In the data rows, zero lies at 7.5, halfway between 7 and 8.
Here are some points, each followed by its number:
(7 11 10 4 8 0 9 9 3 3 7 6) 0
(2 6 15 7 10 3 15 8 11 6 9 7) 1
(9 5 2 10 5 12 5 6 11 8 7 8) 2
(7 11 8 4 8 6 5 11 4 7 4 5) 3
(8 4 0 9 6 11 6 2 10 10 8 9) 4
(9 7 6 8 8 10 5 9 7 6 7 5) 5
(8 8 8 7 9 9 7 8 6 6 9 3) 6
(8 9 8 5 8 6 6 11 6 7 5 7) 7
(9 5 11 8 7 8 10 11 10 9 5 10) 8
(4 11 2 9 8 8 2 0 10 9 12 7) 9
(7 11 10 5 9 4 9 10 3 5 8 5) 10
(10 4 0 10 4 11 5 5 10 9 6 10) 11
(9 5 6 8 9 10 4 9 8 7 7 6) 12
New points follow, each followed by the numbers of its three nearest points above, nearest first.
(8 9 9 6 8 5 8 8 4 7 6 10) 7 10 3
(11 8 10 7 7 6 7 10 5 7 4 11) 7 8 3
(9 5 15 8 8 7 11 14 12 8 6 11) 8 1 7
(5 11 8 8 8 9 8 7 5 6 12 3) 6 10 5
(3 11 4 8 7 8 4 2 9 9 12 6) 9 4 6
(5 10 7 8 8 10 8 6 6 7 12 3) 6 5 12
(5 10 8 8 9 9 9 6 7 6 12 4) 6 5 10
(3 6 15 7 11 3 15 8 9 6 9 7) 1 10 8
(10 4 3 10 6 12 5 7 10 8 7 8) 2 11 12
(0 6 15 7 10 4 12 6 13 6 11 6) 1 8 6
(6 11 8 8 7 9 6 8 5 5 11 3) 6 5 10
(6 9 6 10 7 11 9 5 6 8 12 4) 6 5 12
(5 1 9 10 6 9 11 8 15 10 8 10) 8 2 12
(8 5 1 10 7 11 6 1 9 10 9 8) 4 2 11
(8 5 14 8 7 7 11 14 11 9 5 11) 8 7 1
(0 6 11 8 11 5 10 3 15 7 12 7) 1 6 9
(2 11 3 9 7 7 2 0 12 10 13 6) 9 4 2
(12 8 15 7 7 6 10 15 7 8 5 11) 8 7 10
(3 8 8 9 8 10 8 5 9 8 12 5) 6 5 12
(10 7 15 7 7 6 11 14 9 8 5 10) 8 7 10
(5 10 5 8 8 7 6 3 6 8 10 8) 9 6 5
(10 9 9 6 6 5 7 11 4 7 4 10) 7 3 10
(7 10 11 5 10 5 10 10 4 5 9 5) 10 0 6
(5 10 2 9 6 10 6 2 6 10 11 6) 9 4 2
(9 7 13 7 8 7 9 13 8 8 5 9) 8 7 3
(3 11 3 9 7 9 3 0 11 10 13 7) 9 4 2
(8 6 15 7 7 6 12 15 9 7 5 10) 8 7 1
(6 10 7 8 7 8 5 4 10 9 10 8) 9 5 6
